Rotation paths and how fast each direction turns (degrees per step)
Each turn is a multiple of 5 degrees from 10 to 175, or 0.
Each row of a path follows its step; steps can be skipped.
Rotation 1:
step 0: [ -2  22  19  21  -4 -20   4   4  16  -3  -4  30 -12   9 -32  -7   5 -30
 -24 -12   8  -2  11   3  26  18  -9  23  -4 -12   7 -11 -19 -14 -12   0
 -19   1   7  16 -15   2   6   1  21   4 -20 -16  26  -5 -31 -16  -4  -3
   5   2  30]
step 1: [ -5  -9  18 -12   2  -1 -15   1  29 -23 -29  -9  -8   3   8 -25  10  -8
  18 -28  10   0 -29   1  12   9 -22 -14  10  -8 -15   2  -2   4  22 -12
 -10  -8   6 -21 -14   5   4  38  -1  11  -4 -21 -22  -1 -15  11  11  19
  -8 -19  32]
step 2: [-11   0 -13 -14  -3 -23   2 -16  14  14  10 -18   7 -21  -4   2 -21 -18
 -30  -9   4  24  -8  16   3   5  14  21  22  -4 -22  -2 -25 -16  -9  -2
 -22 -14  19   6  41   2  -9  -1  -1  -6  -4 -12  -2  -5 -37   7 -20  13
  -3 -15  24]
step 3: [ 26 -10   6  21  14 -20  -7  -5 -11 -15   1 -22  10   4  -9  30 -13  -5
   3  -8   7 -13 -32 -25  -8  17   5 -14  10  -6   5 -12  30   0 -10  -4
 -29  -9   3 -31  10   9   6  44  14 -10  11 -19 -11  -1  -2  -2 -23   5
  -3   5  15]
step 4: [  6  10 -32  -6  15 -11  -3 -16  20  -5  17  28   6  -1  11  34  -4 -15
 -25 -24  -3  -6 -16   1  -5 -44  10  16   3  -7  12  -9 -15  -3  -1   3
  -9  -3 -16  19  10  -3  12  15  -2  -9 -10   2 -19 -18   5 -16   6  -4
  -3   8  43]
step 5: [ 17   9  42   8 -20 -17   5 -21 -12   7 -21  -6  -3  15  -4   4   1 -16
 -20 -16   6  -3 -34  -7   9  -3 -27   3   6 -21  12 -32  -5  21 -14  17
  -8  37  -6 -15  -3  -1 -11  13 -15  -9 -10  -4 -13  10 -10 -26   6 -14
 -20   6   5]
step 6: [ -8  -3  13  -5   7   9   3  19   5 -10 -12  33 -24   2  -5   3 -16   0
 -12 -12 -11  11 -26  33  -1 -21 -15   6  21   9   1  -7  -7 -17  20  -8
  -8  14   6  -7 -16  17   2  -5   6 -37  -5  -8   7   1 -31   5  -1  11
  23  17  43]
step 7: [ -4 -28  23 -27  -1 -17   0   8   2  -1 -27 -16  11  -9 -35 -23 -25 -16
  -4 -23   8 -22  -1  -9  -2  12  -9  23  18  -5  16 -15 -16   4 -11  -5
 -29  -5  -2 -10   5  -4  14   5   4  12  13  -3  20  -5 -11 -20  23  16
  -7 -19  23]
step 8: [-16 -19 -24 -25  13  -6 -12   0  35  -8  -8  -3  15  -6  -3  17  -8 -36
   4  15   1   6 -25  13  20   4  -4  -9  25 -23 -17  12  28  -6 -11   9
 -10  -2  19   2  -8   4   3  28 -19 -30  -3 -17  12  -2 -10   8  -4  19
  -6  11  17]
step 9: [ 35  -3 -16   2 -12  -7   3 -10   4  -3   7  18  41 -19 -38  -7 -23 -19
 -22 -11   1   7  -2   8 -16   5  19 -21  -1 -23   6 -25  -4  25 -12 -18
 -24 -10  -5 -13  11   4  -2  12   0   1 -13   9 -14   7 -13   3 -15   0
 -11 -14  22]
step 10: [ 14  13 -16   0  12   2   0 -32 -27 -17 -10   3 -17  15  25  -3 -23 -16
   1 -13  18  13 -39   1 -14  -8  18 -13   9 -19   0   2  11   6 -15  11
   7 -12   8   2  -3  -5  -2  25  -8 -27  24  -3 -11  13   2 -27  20   7
  -1  18  31]
Directions:
[ 6 12  3 -3 -3  4 -1  0  1  9  9  7 -6  3 -1 -5 -2  1 -1 -4  3 -5 -4  0
  0  2 -2 -2  7  3 -9  3  1  0  4  5  0  6  1  1 -5 -4  0 -2 11  0 -1  2
 -3  6 -1 -2  6  6 -5 -4  1]
70
[  5   2   1   1   1   4  -1   0   6   2  -6  -3   3  -2  -4  10  -6   1
  -5  -1  -5   4 -12  -3   0  -6   8  -5  -1   0  -1   5   0  -5  -9   0
   6  -7   3  -2   0  -4   0   0   5  10   0   7  -1   4   2  -1  -2  -4
  -4   4  -3]
60
[  0  -4  -1   3   0   3  -8   2   3   4  -6   1 -11   5   3   0  -3   4
   9  -5   3  -2  -7  -3  -1   0   0  -3  -1  -3  -3   3   7  -1  -7  -9
  -2   5   0   0  -2  -4  -2   7  -8  -4   3  -7  -5   1   2   2   2   4
   5   4  -8]
160
[ -2  -3   1  -1  -2   1  -3  -7   3   5  -5   3   5 -11   3   2   9   0
   1  -4   5  -7   2  11   6  -3  -1  -4   0  -2  -3   1  -9   2   4  -1
  -1   3   4  -3  -3  -2  -7   3  -4  -3  -2   6  -6   7  -1   1  -7  -4
  -4   1  -5]
100
[ 6 -1 -4 -6 13  1 -5 -8 -9  5 10  1  4  1 -1  1 -2 -8  1  1 -6 -1 -3 -3
  3  0  0 -1  2 -5  1  2 -1  5  5 -9 -1 -8 -3 -1  4  0 -3 -2  1 -1  0 -8
 -1 -1 -1  3 -2  0 -7  2 -8]
60
